Each row is where one point has got to under a steady rotation. How many steps took it there?
The counts run from 0 to 635.
[126 176 101 100  79  78 115 116 139 119 150  82 102 144 143 121 126 146
 129 122 143 145 124  86 121 164  94 114 127 130 157 113 172 152 108 165
 160] | 558
[148 144  82 140 142 143  90 120 157 108 127  86 109 172  95 100  99 149
 111 105 123 109 134 155 138 189 125  84 108 109 182 140 132 139 132 134
 122] | 599
[105 168 139 109  89  53 106 104 148  95 129  97  90 162  89 136 108 138
 122 103 145 143 113 125 112 170 144 145 146 100 123 131 153 119 118 131
  91] | 498
[126 143  93 132 128 154 140 152 123 131 147 142 119 114 139 104  91 134
 148 162 136 157 110 112 140 163 110  99 175  94 198 144 136 168  74 126
 160] | 562
[133 131 106 140 116 116 125 155 141 115 152 115  79 168 110 113 109 154
 104 130 127 109 166 128 120 180 105 115 115 116 218 108 156 140 111 133
 120] | 220
[132 145 161  88  81  75 135 133 120 121 149  88  76 138 125 108 118 154
 129 137 167 140 160  98 128 144  89 144 145 130 168 136 174 120  97 146
 143] | 339
[172 124 127 143  98 104 131  95 135 125 126 101 123 113 126  97 106 133
 166 133 139 116 173 125 126 185  87 124 102 172 180 165 133 115  83  97
 124] | 128
[130 144 109 115 114 148 101 131 150 118 110  86 118 129 102 150 109 146
 135 138 157 149  96 148 111 215 143  94 156  83 181 149 122 130 114 107
 115] | 30
[142 146 109 152 136 139  85  94 154 107 115  82 121 159  98 121  92 133
 136 144 156 130 131 140 132 206 141 123 135 124 165 181 129 129 114  90
 104] | 249
[137 151 140 126 119 124 107 107 142 122 117  54 127 132 129 128 109 128
 146 167 178 170 119 112 120 182 112 127 172 130 176 148 153 146  82 108
 140] | 250
[156 141  81 147 115 106 116 122 110 145 165 133  99 116 131 130 120 139
 150  75 123  73 180 108 101 134 112 114 101 153 111 140  94  67 115 146
 122] | 357
[123 153 156  99  74  80 118 124 134 102 135 123  98 124 121 127 110 134
 151 148 173 166 130 102 120 190 123 144 169 110 157 168 143 120 100 100
 113] | 119
[175 135 110 130 102 107 102 136 152 103 124 101 121 116 122  86  99 128
 158 106 120 141 127 150 124 197  97  80 134 127 194 133 106 136 100 114
 148] | 309
[124 168 104 138 101  94  97 166 141 121 179 123  77 154 149 133 120 126
 123 145 139 142 150  75 105 174 109 129 148 126 186  99 129 135 105 138
 141] | 60
[141 136  80 140 108 115 133  69 135 131 111  93 145 130 128 103  90 145
 148 133 105 118  97 147 147 174 110 115 106 142 173 150 155 157  74 119
 138] | 216
[130 113 168 134 126  87 157 135 112 150 141  79  87 121 107 148 107 129
 129 123 153 132 155 121  90  97  95 148 173 114 151  88 152 117  66 142
 124] | 82
[115 146  93 126 159 141 135 156 108 159 170 102  79 133 121 142 117 145
 118 105 156 117 150  91 114  79 115 107 167  95 125 103 141 120 112 187
 149] | 142
[138 128 123 133 123 127 180  74 103 162 117 100 145  71 120 150 107 136
 181 132 161 136 121 120 104 124 110 120 154 125 123 144 155 131  54 119
 128] | 584
[130 121  91 176 126  91 142 118 112 158 156 121 113 137 146 119  86 132
 130 144  91 101 147 110 121 114  96 154 122 152 182 102 142 140  51 135
 146] | 554
[176 120 127 142 123 111 138 159 127 136 159 106  88 117 119 111 121 132
 144  98 143 109 203 117  93 136  72  97 122 140 184 106 128 111  99 140
 134] | 390
[ 99 122  93 172 160 139 153 107 126 141 141 117 100 167  88 144  85 149
 100 134 127  86 145 141 113 137 139 139 120  95 163 112 166 148  92 129
  85] | 253
[149 138  97 135 130 132 122 158 151 101 143 132  89 143  89 118 106 138
 128  84 128 114 155 149 107 193 124  73 118  80 182 121 122 130 136 127
  98] | 270
[142 163  57 144 158 146 111  73 119 134 135 115 142 122 121  89  89 130
 161  94 131 107 120 116 163 125 124  97 122 131  95 187 124 129 110 145
 143] | 96
[107 141 117 119  71  47 154 111 114 145 139 126 105 107 131 168 106 143
 144 106 110 129  97 123  90 131 121 143 154 111 125  90 135 113  66 142
 124] | 575
[147 119 121 128  92  61 166  94 116 145 139 103 102 118 119 117 105 146
 138  89 104  94 154 133 111 111  84 130 104 145 140 105 158 113  77 149
 131] | 6
[135 148 140 130 140 132 113 108 157  96 108  91 122 132  77 132 101 123
 146 118 175 158 117 145 117 191 150 105 170  82 143 158 136 141 118  97
  90] | 540
[127 115 143 131 118  98 104 160 111 154 148  61  84 139 132 162 110 143
 117 142 142 131 139 124  97 120 114 152 183 119 167 108 111  90  75 132
 142] | 411
[129 156 132 127 127  97 104 133 123 125 160 108  71 143  95 158 127 135
 129  89 177 108 177  99  94 131 138 127 149 112  97 139 119  72 136 149
  89] | 619
[143 146 123 159 178 112 103 143 129 140 165  68  90 153 113 117 105 110
 125  94 154 126 170  99 112  80 102 123 168 124 121 109 135 119 106 163
 142] | 471
[149 155 102 131 139 129 123  93 142  92 131 138 113 133  87  71  95 137
 153  92 153 109 159 130 150 173 123  94 107 111 132 191 141 132 134 123
 100] | 8
[145 138  83 140 125 143 181  93 116 153 131 124 148  77 143 121 102 130
 174 126 138 126 127 111 118 140  91  91 130 130 162 121 163 166  59 135
 152] | 474
[145 139 130 116 112  92 109 187 109 134 177 115  65 122 135 117 118 139
 139 104 144 129 175  95 108 115  95 116 167 122 152 120 100  82 108 157
 155] | 230
[135 144 102 124 159 176 133 152 129 117 143 143 107 105  84 120 104 134
 150 101 171 131 138 133 121 158 141  72 162  57 139 169 107 117 132 126
 105] | 611
